Some points, one per row:
[ 0.8  0.1  1.2 -0.1 -0.7  1.3 -1.1  0.7  1.5 -0.9  0.2 -1.  -0.7  0.
 -1.1  0.8  0.  -0.8]
[ 0.2 -0.4  0.   0.4  0.3 -0.2 -0.5 -0.2 -0.1  0.1 -0.1 -0.5 -0.3  0.1
 -0.2  0.   0.5 -0.1]
[ 0.2 -0.5  0.   0.4  0.1 -0.2 -0.5  0.1  0.   0.1 -0.2 -0.6 -0.3  0.1
 -0.2  0.   0.5  0. ]
[ 0.3 -0.4 -0.1  0.3  0.1 -0.3 -0.4 -0.2 -0.1  0.2 -0.1 -0.6 -0.2  0.1
 -0.2  0.   0.5  0. ]
[-1.2 -0.4 -0.2  0.9  0.9 -0.7 -0.8  0.3  0.9 -0.7  0.9  0.8 -0.4  0.
 -0.1 -0.4  0.2 -0.6]
[ 0.4 -0.4 -0.1  0.3  0.2 -0.3 -0.5 -0.1  0.   0.   0.1 -0.4 -0.3  0.1
  0.1 -0.1  0.4 -0.1]
[ 0.2 -0.4 -0.2  0.4  0.1 -0.3 -0.5 -0.2 -0.1  0.1 -0.2 -0.4 -0.4  0.1
 -0.2  0.1  0.6  0. ]
[-0.5 -0.2 -0.3  1.   1.1 -0.7 -0.8  0.   0.1 -0.9  0.2  0.2 -0.9  0.5
 -0.7  0.1  0.4 -0.3]
[ 0.2 -0.2  0.4  0.1  0.4 -0.5 -0.8  0.2  0.1  0.   0.  -0.6 -0.2  0.
  0.   0.   0.4 -0.1]
[ 0.3 -0.4 -0.1  0.3  0.1 -0.2 -0.4 -0.2 -0.1  0.1 -0.2 -0.5 -0.3  0.1
 -0.2  0.   0.6  0. ]
[ 0.2 -0.4 -0.1  0.3  0.1 -0.2 -0.5 -0.2 -0.1  0.5 -0.2 -0.5 -0.1  0.1
 -0.2  0.   0.6  0. ]
[ 0.4 -0.3  0.   0.5  0.2 -0.3 -0.5 -0.1 -0.1  0.2 -0.1 -0.4 -0.3  0.1
  0.   0.   0.5  0.2]
[-0.3 -0.4 -0.2  0.5  0.4 -0.4 -0.5  0.1  0.4  0.1  0.5 -0.1 -0.2  0.
 -0.1 -0.1  0.3 -0.2]
[ 0.3 -0.8  0.2  0.7 -0.2  0.  -0.6 -0.4  0.   0.4 -0.1 -0.5 -0.6  0.6
 -0.1 -0.2  0.4  0.2]
[ 0.4 -0.5 -0.1  0.3  0.1 -0.2 -0.4 -0.2 -0.1  0.2 -0.2 -0.5 -0.3  0.1
 -0.2  0.   0.5  0.1]
[ 0.7 -0.6  0.3  0.4 -0.1 -0.2 -0.8 -0.6 -0.4  0.1 -0.3 -0.9 -0.6  0.4
 -0.5  0.2  0.2  0.2]
[ 0.3 -0.4 -0.1  0.3  0.1 -0.1 -0.5 -0.2 -0.1  0.2 -0.1 -0.5 -0.3  0.1
 -0.2  0.   0.5  0.2]
[-1.1 -0.1  0.1  0.8  1.7 -1.  -0.8 -0.2  0.9 -1.3  1.4  0.6 -0.5 -0.2
 -0.2 -0.9  0.3 -0.7]
[ 0.3 -0.4 -0.1  0.3  0.1 -0.2 -0.5 -0.2  0.4  0.2 -0.1 -0.5 -0.2  0.1
 -0.1  0.2  0.6  0. ]
[-0.1 -0.8  0.1  1.   0.1  0.  -0.6 -0.3  0.2  0.5  0.  -0.3 -0.8  0.4
  0.4 -0.3  0.5  0. ]
[-1.6  2.2  5.  -2.9  1.4 -2.3 -3.7  1.1  4.9 -1.7  5.2  2.   1.  -3.4
  1.  -1.4 -0.2 -1. ]
[ 0.8 -0.7  0.3  0.7 -0.3 -0.1 -0.7 -0.5 -0.4  0.5 -0.4 -0.8 -0.6  0.6
 -0.4  0.   0.3  0.2]
[ 0.2 -0.3 -0.2  0.4  0.2 -0.3 -0.5 -0.2 -0.1  0.1 -0.2 -0.3 -0.4  0.2
 -0.4  0.1  0.5  0. ]
[-0.1 -0.1 -0.4  0.4 -0.8 -0.8 -0.3 -0.1 -0.1  0.7 -0.6  0.2  0.7 -0.3
  0.4 -0.7  0.5  0.3]
[ 0.5 -0.4 -0.1  0.3  0.1 -0.3 -0.5 -0.2  0.   0.2 -0.1 -0.5 -0.3  0.2
 -0.2  0.1  0.5  0.2]
[ 0.3 -0.3 -0.1  0.5  0.3 -0.3 -0.3 -0.2 -0.1  0.1 -0.1 -0.3 -0.3  0.2
 -0.2  0.   0.6 -0.1]
[ 0.3 -0.4 -0.1  0.3  0.3 -0.2 -0.5 -0.2 -0.1  0.1 -0.1 -0.4 -0.3  0.1
  0.1  0.   0.5  0. ]
[ 0.2 -0.4 -0.2  0.5  0.2 -0.4 -0.5 -0.2  0.   0.1 -0.1 -0.5 -0.4  0.2
 -0.2  0.   0.5  0.1]
[ 0.2 -0.4 -0.2  0.3 -0.2 -0.7 -0.6 -0.4  0.1  0.5 -0.2 -0.5  0.1  0.2
 -0.2  0.   0.7  0. ]
[ 0.3 -0.4  0.   0.5  0.1 -0.2 -0.5 -0.2  0.   0.4  0.  -0.1 -0.3  0.1
 -0.1  0.   0.6  0. ]
[ 0.2 -0.5  0.   0.4  0.1 -0.3 -0.3 -0.2  0.   0.1 -0.1 -0.5 -0.3  0.2
 -0.2  0.   0.6  0.2]
[ 0.2 -0.4 -0.1  0.4  0.1 -0.3 -0.5 -0.2 -0.1  0.3 -0.1 -0.5 -0.3  0.1
 -0.2  0.   0.6  0. ]
[ 0.3 -0.5 -0.1  0.4  0.1 -0.3 -0.5 -0.2  0.1  0.2 -0.2 -0.6 -0.3  0.1
 -0.2  0.   0.6 -0.1]
[ 0.3 -0.4 -0.1  0.5  0.2 -0.2 -0.5  0.1 -0.1  0.1 -0.1 -0.5 -0.3  0.2
 -0.2  0.   0.7  0. ]
Then 30 other points, each followed by its number:
[ 0.4 -0.5 -0.1  0.3  0.1 -0.2 -0.5 -0.2  0.   0.1  0.  -0.4 -0.3  0.2
 -0.1  0.1  0.5  0. ] 0
[ 0.6 -0.3  0.3  0.3 -0.3 -0.1 -0.8 -0.6 -0.2  0.  -0.2 -0.9 -0.7  0.3
 -0.5  0.4  0.2  0.3] 1
[ 0.4 -0.5  0.   0.4  0.1 -0.2 -0.4 -0.2  0.  -0.2  0.2 -0.4 -0.2 -0.1
  0.2 -0.2  0.4  0. ] 2
[-0.7  1.4  1.9 -1.6 -0.4 -2.3 -1.9  1.   2.6  0.1  2.6  0.7  1.5 -0.9
  0.8 -0.4  0.1  0.3] 3
[ 0.5 -0.5  0.2  0.4 -0.1 -0.3 -0.4 -0.4 -0.3  0.2 -0.2 -0.7 -0.4  0.3
 -0.3  0.1  0.6  0.1] 4
[-3.1  6.8 -1.6 -4.9  0.9  6.8  9.9  1.2 -6.7 -2.5 -4.7  5.6  3.7 -5.2
  1.9 -1.7 -9.6  2.6] 5
[-1.8  0.2  0.1 -0.8 -3.4 -2.4 -2.1  1.9  3.3  1.1  4.7  2.9  1.9 -0.2
  1.7 -0.4  0.7 -0.7] 6
[ 0.4 -0.3 -0.1  0.3  0.1 -0.3 -0.4 -0.2  0.   0.2 -0.2 -0.5 -0.3  0.1
 -0.1  0.   0.7  0.2] 7
[ 0.  -0.1  0.9 -0.4  0.3 -0.7 -0.9  0.3  0.7  0.1  0.7  0.   0.1 -0.1
  0.3  0.3  0.4  0. ] 8
[ 0.2 -0.5 -0.1  0.3  0.2 -0.3 -0.5 -0.2  0.   0.1 -0.1 -0.6 -0.3  0.1
 -0.2  0.1  0.6 -0.1] 9
[ 0.3 -0.5 -0.1  0.3  0.1 -0.3 -0.5 -0.2  0.   0.1  0.1 -0.3 -0.3  0.1
 -0.1  0.   0.5  0. ] 10
[ 0.3 -0.5  0.   0.3  0.1 -0.2 -0.5 -0.2  0.   0.4 -0.2 -0.5 -0.3  0.1
 -0.2  0.   0.6  0. ] 11
[-0.4 -0.2 -0.5  1.1  1.2 -0.7 -0.8  0.   0.4 -0.7  0.2  0.1 -1.   0.5
 -0.7  0.1  0.5 -0.1] 12
[ 0.3 -0.5 -0.1  0.3  0.2 -0.3 -0.5 -0.1  0.   0.1 -0.2 -0.5 -0.3  0.1
 -0.2  0.   0.7  0.1] 13
[ 0.3 -0.5 -0.1  0.3  0.  -0.3 -0.5 -0.2 -0.1  0.1 -0.2 -0.6 -0.3  0.1
 -0.2  0.   0.5  0.1] 14
[ 0.2 -0.5 -0.1  0.3  0.2 -0.3 -0.5 -0.2 -0.1  0.2 -0.2 -0.6 -0.3  0.1
 -0.2  0.1  0.5  0. ] 15
[ 0.9  0.2  1.4 -0.2 -1.   1.4 -1.4  0.7  1.5 -0.9  0.2 -1.4 -0.7  0.1
 -1.2  0.9 -0.2 -0.7] 16
[ 0.2 -0.5 -0.1  0.3  0.1 -0.3 -0.5 -0.2 -0.1  0.1 -0.2 -0.5 -0.2  0.1
 -0.2  0.1  0.7  0. ] 17
[ 0.3 -0.3 -0.1  0.3  0.1 -0.2 -0.5 -0.2  0.3  0.2 -0.1 -0.5 -0.2  0.2
 -0.2  0.   0.5 -0.1] 18
[ 0.3 -0.4  0.   0.3 -0.2 -0.6 -0.5 -0.4  0.3  0.6 -0.3 -0.7 -0.1  0.1
  0.  -0.1  0.6  0. ] 19
[ 0.2 -0.5 -0.1  0.4  0.2 -0.3 -0.4 -0.1  0.   0.2 -0.2 -0.5 -0.3  0.1
 -0.2  0.   0.6  0. ] 20
[-1.8 -0.1 -0.3 -0.5 -3.6 -2.6 -1.9  1.5  3.   1.4  4.3  2.9  2.2  0.7
  1.9 -1.   0.8 -0.4] 21
[ 0.4 -0.5 -0.1  0.3  0.1 -0.3 -0.3  0.  -0.1  0.2 -0.2 -0.3 -0.3  0.1
 -0.2  0.   0.6  0. ] 22
[ 0.2 -0.4 -0.1  0.4 -0.1 -0.6 -0.6 -0.3  0.   0.3 -0.3 -0.7 -0.1  0.3
 -0.2  0.   0.6  0.1] 23
[ 0.6 -0.2  0.5  0.5 -0.5  0.  -0.9 -0.6 -0.2  0.  -0.3 -1.  -0.7  0.5
 -0.6  0.6  0.   0.3] 24
[ 0.2 -0.4  0.   0.   0.  -0.3 -0.5 -0.3  0.1 -0.3  0.5 -0.4 -0.1 -0.3
  0.3 -0.6  0.4 -0.1] 25
[ 0.3 -0.5  0.   0.4 -0.1 -0.5 -0.6 -0.2  0.1  0.5 -0.3 -0.6 -0.2  0.
 -0.1  0.1  0.6  0.1] 26
[ 0.3 -0.5  0.   0.4  0.1 -0.3 -0.5 -0.2 -0.1  0.2 -0.2 -0.5 -0.1  0.1
 -0.2  0.   0.6  0. ] 27
[-0.5 -0.3 -0.4  1.2  1.1 -0.9 -0.9  0.   0.2 -0.9  0.4  0.3 -1.   0.4
 -0.7  0.1  0.5 -0.3] 28
[-3.4  7.2 -1.8 -5.   0.8  6.6  9.9  1.5 -7.2 -2.5 -5.2  6.1  4.  -5.7
  2.1 -2.4 -9.9  2.8] 29
Which three of these numbered points are nearest to each point below, ignoring the 3 directions in which the first points spread most? Their numbers follow each, nearest first.
[ 0.4 -0.3  0.   0.   0.   0.3 -0.2 -0.4  0.1  0.   0.2 -0.5 -0.3  0.7
 -0.1  0.6  0.1  0. ] > 0 8 10
[-2.3  5.3 -2.8 -3.6  0.   4.8  9.9  1.8 -5.4 -1.5 -4.4  5.9  3.8 -3.3
  1.5 -1.7 -7.3  0.8] > 5 29 16
[ 0.3 -0.4 -0.2  0.4 -0.2 -0.7 -0.6 -0.3  0.1  0.5 -0.4 -0.7 -0.1  0.2
 -0.1  0.1  0.8  0.2] > 23 26 19
[ 0.8  0.2  1.4 -0.1 -0.7  1.4 -1.4  0.8  1.5 -0.9  0.2 -1.3 -0.8  0.
 -1.2  0.9 -0.1 -0.8] > 16 18 20
[ 0.3 -0.5 -0.1  0.3  0.1 -0.3 -0.2 -0.2 -0.1  0.3 -0.1 -0.4 -0.3  0.1
 -0.1  0.3  0.6  0. ] > 0 10 22
[-0.8  3.9 -0.5 -3.   0.4  4.6  6.9  0.  -4.2 -2.3 -2.7  2.8  1.4 -2.
  1.2 -0.1 -6.1  1.9] > 5 29 25
[ 0.4 -0.5 -0.1  0.4  0.1 -0.3 -0.5 -0.1  0.   0.1 -0.1 -0.4 -0.3  0.
  0.  -0.1  0.6  0. ] > 10 0 13
[-0.4  0.6  1.3 -1.1 -0.3 -1.6 -1.4  0.8  1.9  0.1  1.8  0.3  1.  -0.6
  0.5 -0.1  0.2  0.3] > 3 8 23
[-0.9  1.4  4.  -1.8  1.8 -1.8 -2.6 -0.3  2.5 -2.3  3.5  0.8  0.1 -2.4
  1.1 -1.5 -0.1 -1.2] > 4 25 1
[-0.2 -0.7 -0.1  0.7 -0.1 -0.1 -0.7 -0.4  0.3  0.2 -0.1 -0.5 -0.7  0.3
  0.2 -0.2  0.6 -0.1] > 19 26 11
[ 0.3 -0.5 -0.1  0.4  0.1 -0.2 -0.4 -0.2 -0.1  0.1 -0.1 -0.5 -0.3  0.4
 -0.2  0.   0.7  0. ] > 0 27 10
[ 0.   0.7 -0.6 -0.5  0.1  1.2  1.4 -0.7 -1.3 -0.5 -0.5  0.1 -0.1  0.6
  0.1  0.9 -2.   0.9] > 2 25 24
[ 0.3 -0.5 -0.1  0.4  0.1 -0.3 -0.5 -0.1 -0.1  0.2 -0.1 -0.5 -0.1  0.1
 -0.2  0.   0.5  0.1] > 27 14 20
[-2.4  6.  -0.9 -4.8  0.9  6.5  9.9  0.9 -5.9 -2.4 -4.1  4.7  2.9 -4.1
  1.7 -1.  -8.9  2.2] > 5 29 25
[ 0.2 -0.3 -0.1  0.6  0.4 -0.5 -0.5 -0.2  0.1  0.   0.1 -0.3 -0.2  0.2
 -0.4  0.1  0.7  0. ] > 27 7 17
